Each row has a name. Each question is about the rows just above it. Places in a row count from 1.

[177 118 119 172 177 120 145 145 162 164 177 177 120 167 177 122 119 164
 172 119 118 165 162 150 121 115 170 145 117 117 118 174 117 118 115 162
 116 164 117 145 121 118 172 117 119 118 160 117 164  78 172 158 117 115
 170 174] -> furu
[106 164 164 110 107 161 118 121 115 114 107 118 160 112 107 155 108 114
 109 165 168 113 114 118 158 174 110 121 172 172 164 107 172 169 174 114
 173 113 169 121 168 167 109 171 163 168 116 171 113 174 109 116 170 174
 110 107] -> vebi
[ 79  89  90 148  82  92 135 134 142 143 148 147  93 145 149  79 147 143
 145  88  85 143 141 138  95  78 145 135  80  80  89 146  80  85  78 143
  79 143  84 135  82  87 147  82  82  85 141  83 143  79 146 140  84  79
 144 145] -> Tomak
Places of [79] in row Tomak:
1 16 37 50 54
Every place of [118] in vebi:
7 12 24

[119 151 160 161 159 159 102 151 159] = Tul
[112 131 147 147 183 148 147 147 183] = Zunu
[ 97 127 147 127 133 165  97 135 158] = goti
[112 144 132  95 183 146 147 156 156] = rom
Every place of [119] in Tul:
1
At which places does Tul hold [159]?
5 6 9
Places of [135] in row goti:
8
At which places does goti hold [97]?
1 7
Every place of [147] in Zunu:
3 4 7 8

[132 130 130 137 129 130 130 131 130 129 128 133 129 130 135 136 131 128
 129 135 133 134 128 129] -> zon
[131 139 137 176 131 135 135 144 136 133 128 159 133 131 130 166 144 128
 131 158 131 133 129 132] -> bag
[129 131 130 140 129 132 131 134 134 134 128 131 129 140 134 131 131 128
 128 135 136 134 128 134] -> gulu
[130 136 130 158 129 132 131 140 130 130 128 142 129 138 136 135 132 128
 129 131 142 140 128 134] -> sama
[129 131 133 137 132 141 134 132 132 129 128 135 130 130 142 134 135 128
 128 136 136 146 128 130] -> nipa
[129 138 140 148 143 174 144 141 137 129 128 144 133 133 132 140 144 128
 128 140 151 149 129 131] -> muvu
[129 132 133 145 132 140 135 136 132 131 128 141 130 138 134 142 137 128
 129 138 139 137 128 134] -> mero
[128 130 138 152 131 132 138 134 138 132 128 137 133 146 139 139 139 128
 129 140 140 135 129 138] -> fuv
[132 131 130 158 129 132 131 132 130 130 128 142 132 131 145 152 134 128
 129 151 135 131 128 132] -> vuv
[128 130 138 136 130 128 134 132 131 128 128 138 129 138 133 137 133 128
 129 133 146 130 129 131] -> Mibet
At which places does zon hold [128]?
11 18 23
Every place of [128] in Mibet:
1 6 10 11 18
At which places does muvu hold [174]?
6
Every place of [131] in vuv:
2 7 14 22
Places of [131] in row gulu:
2 7 12 16 17

[112 120 112 120 169 140]  fuvis
[109 173 168  78 138  78]  doni
[142 115 116 131 113 129]  mim
At which places does fuvis hold [112]?
1 3
Places of [168] in row doni:
3

[115 114 114 114] -> bafov
[167  76  76 167] -> Zur
[173 111 173 173] -> fek
[109  77 134 125] -> biv
At which places does fek hold [173]?
1 3 4
At which places does bafov hold [114]?
2 3 4
Places of [76] in row Zur:
2 3

[154  80 156 163 113 155  83 134 159] = mefun
[107 104 112 111 136 139 104 126 122] = lepi
[136 127 146 136 127 127 115 127 136] = lisin
[151 113 145 148 119 152 118 126 107] = depul
[105 133 105 111 105 112 112 112 105] = rolot
[142 140 111 106 142 100 106 106 142] = gom
At which places does lepi hold [122]?
9
At which places does lisin hold [127]?
2 5 6 8
Places of [140] in row gom:
2
Every place of [106] in gom:
4 7 8
At which places does rolot hold [105]?
1 3 5 9
Places of [118] in row depul:
7
Every place of [112] in lepi:
3

[120 120 120 120] -> lema
[138 132  83 117] -> daz
[124 124 124 127] -> sarut
[121 123 130  98] -> ruvuk
Places of [120] in row lema:
1 2 3 4
Places of [124] in row sarut:
1 2 3

[134 138 125 138 127 134 141 129 123 122 116 131 122 127 125 133 134 128
 119 127 125 122 132 137 137 127 132 125 122 137 126 142 130 115 132]  nepo
[103 117 125 142 122  99 145 126 135 107 152 141 133 106 122 101 127 109
 115 139 118 107 139 118 134 130 117 125 131 113 128 128 137 145 149]  mupus
[ 98 114 128 137 120  97 137 136 138 107 157 125 136 108 125  98 129 108
 124 135 120 105 107 113 136 107 117 120 124 107 128 123 135 142 148]  sab
[111 122 122 145 123 102 153 119 131 109 145 147 130 106 120 105 127 112
 108 142 118 111 138 124 133 122 118 130 135 120 128 132 138 145 147]  dap
[104 115 148 115 112 107 113 160 129 121 136 117 142 127 139 108 136 120
 149 117 141 126 121 127 144 161 124 130  94 105 115  98 121 112 125]  nub
[112 122 150 115 110 115 115 163 124 130 124 115 139 132 141 115 140 125
 149 112 144 130 119 136 148 162 128 132  87 115 111 100 118 100 120]  rabo
[132 137 129 133 125 132 136 135 123 125 116 127 124 129 128 132 135 129
 125 123 129 124 129 137 138 133 132 126 116 134 124 135 127 112 128]  Pufa
[134 138 127 135 126 134 139 132 123 124 116 129 123 129 127 133 135 129
 122 125 127 123 131 138 138 130 132 126 106 136 125 139 129 113 130]  Pog
[117 113 126 126 130 111 127 112 135 129 149 138 134 119 126 114 117 122
 125 140 125 131 128 115 114 117 118 135 148 118 133 115 131 158 132]  Moze
[134 138 122 140 129 133 143 127 124 120 119 132 121 125 124 133 133 127
 117 128 123 119 134 135 135 125 132 123 126 137 128 145 131 119 134]  zama
[112 110 130 122 128 108 120 118 136 130 152 134 137 120 128 111 117 121
 131 138 127 131 126 113 115 123 118 135 143 112 131 109 130 157 131]  kom
[131 134 131 131 124 131 132 137 124 125 118 126 126 130 129 131 135 129
 128 122 130 125 128 136 138 135 132 126 115 131 123 132 127 111 127]  lef
Places of [107] in row sab:
10 23 26 30
Every place of [115] in rabo:
4 6 7 12 16 30
Every place of [121] in nub:
10 23 33

[ 89 127 100 151 135 145 112 129 111 126 147 103 137 121 107 131 101 149
 122 149 135 142] = sero
[ 89 127 150 152 135 145 112 129 111 111 131 103 137 121 107 131 101 150
 122 150 107 117] = nofu
[144 154 120 145 102 131 112 146  76 145  99 129 145 116 145 129 142 124
  99  99 145 135] = Didel
At which places does nofu hold [111]?
9 10
At which places does Didel hold [99]?
11 19 20
Every place of [150] in nofu:
3 18 20

